In the data rows, 128 means zero.
Here are some points:
[ 93 121   7  85 164 141 151 141]
[108 121 123 120 173 120  90 141]
[ 99 142  94 115 179 131 126 120]
[177 114 133 114  78 104 101 159]
[115 143 123 113 169  78 113 159]
[160 168 169  74 108 169 104 133]
[ 63 177  82  29 166 191  85 117]
[ 90  77 160 113 167  72 136 107]
[100 167 143 122 171 103  75 154]
[101 149  55  31  74 114 175 103]
[ 81 177 116 108  93 116 140 125]
[199 140 100 144 113 107 105 140]
[222 118  89  61  77 110 132 111]
[162 137 103  86 106 115 130 128]
[170 149 197 163  83 103 111 155]
[101  91 140 183 181 136 166 149]
Here are 12 more points, each followed by its number:
[129 170 192 237 184  90 114 174] 0
[118 130 123 116 149 144 111 161] 1
[169 133 114 161 142 164 132 139] 2
[123 114 172 191 118  95 130 198] 3
[125 154 115 144 125 126 152 116] 4
[193 109 129 126  42 105 170  90] 5
[116 189 118 158 172 160  54 167] 6
[ 37 146 162 124 255 180  47 215] 7
[145 126 146 136  78 140 129 108] 8
[126 122 172 164 184 106 128 152] 9
[102 142 118  98 159 128 121 115] 10
[255 106 123 180   7  74 196  93] 11
Which two of these numbered points are nearest to each point below, looking only along the 3 directions in which the first points spread most? Their numbers follow each, nearest first.
[ 98  73 147 179 150 120 113 121] > 9 3
[142 154 132 163 135 117 131 153] > 2 4
[ 89  83 168 169 178  85 120 140] > 9 3
[130 173 111 143 159 150  92 143] > 1 10
[206 180 135 150 115 164 119 118] > 8 2
[222 121 107 135  33  78 119 105] > 5 11
[ 79 170 155 160 135 154  98 156] > 6 1
Now 12 new points, numbered from 0 again:
[170 116 111 167 103 120 145 119] 0
[157 172 179 222 146  78 183 143] 1
[112 113 112 140  78 155 140 120] 2
[131 175 142 126 216 164   2 173] 3
[ 82 143  99 121 144 142 110 157] 4
[152 172 130 136 115 126 107 168] 5
[ 69 151  89 109 161 153  93  91] 6
[142  91  93 151 123 105 126  93] 7
[149 117 186 195  80  84 152 137] 8
[103 127  98 153 152  93 150 142] 9
[ 40 144 122  92 255 179  24 176] 10
[116  80 171 244 128  64 166 156] 11
Which two of these numbered points are nearest to each point below, looking only along the 3 directions in which the first points spread most? Their numbers follow each, nearest first.
[129  79 176 205 179 128 184 141] > 11 1
[162 112 140 165  87 115 192  96] > 0 7
[164 150 132 116 123 146  39 166] > 5 2
[187 163 139 133 145 142  92 139] > 5 2
[123 113 103  85 101 140 126  57] > 2 4
[143 147 172 166 175  89 114 184] > 1 8
[ 69  58 101 167 211 134 131 131] > 9 4
